In the data rows, 128 means zero.
Some points, each followed by its number:
143 125 143 67 166 135 89 113 118 122 129 91 54 142 105 106 143 87 118 108 117 144 153 152 106 118 144 162 183 104 106 207 0
73 135 119 138 87 183 119 153 99 192 113 89 127 127 104 169 158 135 104 103 138 136 126 117 49 112 118 137 138 119 190 97 1
166 145 147 124 141 116 136 69 110 66 163 129 139 141 110 113 133 75 111 110 65 131 128 161 131 138 86 157 112 94 163 138 2
83 95 119 127 54 131 104 121 170 115 89 128 93 116 156 154 182 137 174 122 189 143 143 175 144 50 167 110 126 172 141 107 3
83 120 128 74 150 116 150 174 135 81 93 111 109 153 117 146 187 142 153 121 139 182 142 97 118 111 126 102 148 129 140 191 4
135 133 191 125 180 103 119 153 144 136 134 91 120 65 120 162 135 115 98 146 153 92 117 78 106 105 61 129 155 158 98 74 5
144 103 178 118 91 73 116 159 149 99 145 172 150 110 124 144 119 93 135 140 165 87 110 111 135 130 101 74 111 158 115 107 6
149 116 132 112 82 132 99 137 205 122 110 120 111 95 171 161 194 140 177 120 165 171 119 160 132 96 135 118 141 145 159 107 7
149 136 184 130 181 185 150 156 99 158 69 111 102 89 138 143 134 110 104 89 141 90 129 103 182 108 141 105 205 138 69 151 8
102 94 158 125 198 171 132 148 117 104 129 66 188 126 195 141 118 172 164 122 125 144 123 102 162 104 125 143 123 152 138 124 9
98 95 128 141 178 124 172 86 124 105 176 182 87 179 143 96 112 115 92 139 136 110 120 96 110 187 141 126 167 118 116 140 10
134 142 150 153 180 128 103 184 128 167 55 77 109 115 128 189 133 136 116 168 155 95 180 180 99 99 87 130 192 141 124 94 11
146 53 153 114 129 56 85 102 158 132 170 151 185 98 99 143 139 72 152 152 150 113 152 145 141 115 117 112 90 128 123 92 12
27 135 96 66 53 132 135 102 121 137 160 166 76 100 152 152 162 96 118 140 176 132 73 76 95 103 85 91 103 155 149 109 13
118 137 176 138 144 13 85 132 135 135 102 113 148 117 96 78 84 187 117 137 120 148 119 145 121 110 111 117 134 178 95 120 14
145 176 132 84 129 91 211 125 123 112 108 198 161 82 152 121 87 64 164 116 42 146 141 90 168 160 108 140 87 91 138 141 15
93 255 94 120 107 152 159 169 88 138 102 78 127 110 109 123 115 114 86 117 154 109 143 159 113 134 111 150 123 80 100 164 16
162 172 167 122 91 61 109 135 133 142 110 133 133 115 73 151 91 115 142 120 114 155 125 106 106 122 123 123 109 158 96 126 17
170 125 121 92 127 119 228 111 115 116 36 164 126 144 154 115 82 137 136 128 160 111 122 135 155 189 255 117 125 85 140 134 18
129 105 106 86 188 112 131 139 118 96 123 104 156 118 186 103 109 132 165 144 117 160 174 164 178 112 152 144 162 77 156 153 19
New points follow, each followed by the numbers of its two nearest points above, nearest first.
59 106 107 129 97 131 150 228 90 121 141 156 197 114 35 140 106 163 125 162 151 65 153 106 112 118 110 149 98 142 106 152 >> 6 17
125 117 148 142 123 146 124 131 116 164 139 110 153 120 135 111 95 120 76 136 125 82 154 146 103 121 111 138 124 127 111 119 >> 5 1
121 117 128 163 115 155 120 128 112 130 115 166 84 110 144 63 130 132 24 126 167 62 120 120 110 171 153 95 84 155 99 140 >> 10 6
134 130 95 188 99 179 95 130 105 152 187 146 172 126 129 101 109 162 110 148 162 72 123 149 110 118 163 109 77 160 99 122 >> 6 1
64 105 183 121 110 147 166 193 87 127 146 139 162 112 91 180 94 145 133 149 162 85 114 120 107 149 122 122 99 133 143 128 >> 6 1
155 149 137 159 110 189 90 129 147 165 106 102 82 174 91 91 150 144 133 123 169 76 128 128 118 146 170 118 121 123 106 152 >> 0 1
148 163 86 195 105 151 139 96 141 147 72 155 65 167 115 105 123 105 123 74 133 117 114 131 112 154 157 136 171 133 136 83 >> 10 1
114 117 215 120 106 138 118 119 142 147 95 135 105 88 198 68 91 102 110 121 142 117 121 105 38 103 132 122 169 188 92 109 >> 5 6
99 56 141 104 152 120 202 100 178 112 95 179 125 107 82 163 142 113 145 171 84 168 82 111 118 167 61 128 106 178 173 88 >> 6 12
140 124 212 132 134 84 132 156 106 135 97 105 120 114 143 85 96 158 123 126 115 154 130 120 121 113 127 138 113 169 112 123 >> 14 17
151 138 136 192 142 172 62 112 185 144 136 93 85 172 102 99 132 143 139 96 121 63 128 113 128 114 164 136 146 93 105 144 >> 0 8
135 107 105 201 154 150 147 114 141 149 120 165 133 159 141 87 99 141 141 122 13 185 108 131 140 130 143 148 89 120 161 108 >> 2 15
140 105 137 123 146 134 111 131 138 128 153 113 177 130 125 98 142 163 149 131 136 172 151 96 133 147 134 133 80 105 135 115 >> 9 19
127 103 70 97 123 90 146 161 129 105 157 179 164 118 103 210 135 123 149 134 138 114 105 134 139 124 123 89 121 104 129 134 >> 6 12
115 72 139 90 184 127 166 160 146 144 135 89 157 108 180 205 164 134 173 152 248 109 100 129 155 83 125 139 132 118 79 127 >> 9 5
113 126 133 121 165 103 157 113 129 123 168 155 179 102 125 103 97 147 122 138 102 166 144 110 107 163 108 171 99 79 138 137 >> 2 15
95 146 85 137 86 150 78 174 142 148 128 154 91 119 90 159 148 167 135 120 205 92 109 91 188 74 153 73 146 156 120 121 >> 3 7
154 86 170 150 164 129 100 131 172 158 109 103 162 65 157 106 81 176 161 127 124 116 158 156 153 93 166 122 95 140 124 129 >> 9 19
142 195 137 167 125 68 115 141 123 113 109 153 127 142 68 159 86 55 108 140 106 145 128 144 100 165 63 114 123 150 164 113 >> 17 2
146 157 199 48 108 125 83 106 155 94 92 53 122 100 111 130 156 125 127 111 152 120 145 140 159 118 121 96 131 113 161 124 >> 7 17
139 129 33 139 91 142 112 131 94 103 191 153 116 195 114 141 145 103 137 112 103 153 190 140 114 155 134 81 101 84 137 167 >> 2 10
159 124 188 154 117 85 94 62 137 169 113 114 164 175 137 109 93 97 124 113 101 139 126 151 107 141 110 131 106 126 93 160 >> 17 2
111 98 145 114 150 110 131 94 137 130 125 108 121 139 169 128 162 110 163 130 129 132 102 153 118 172 132 133 148 146 140 100 >> 7 10
166 121 135 74 117 106 143 74 135 137 159 148 114 128 141 142 134 93 115 106 104 139 134 168 121 140 99 152 140 97 142 119 >> 2 0
128 65 104 102 139 154 148 151 150 106 120 133 209 81 177 128 81 177 185 174 142 108 133 125 179 112 148 114 97 137 149 69 >> 9 19
137 120 135 137 123 126 99 84 150 128 177 113 138 167 127 110 179 158 126 114 136 152 138 112 135 77 139 119 104 118 144 139 >> 7 2
108 131 138 133 147 173 102 171 82 147 131 112 142 136 93 156 107 134 101 120 131 80 124 154 94 131 108 141 116 133 116 140 >> 1 16
108 122 88 130 166 131 205 116 176 110 107 181 110 97 136 176 129 124 135 141 77 160 98 104 129 139 88 121 130 163 190 101 >> 15 4
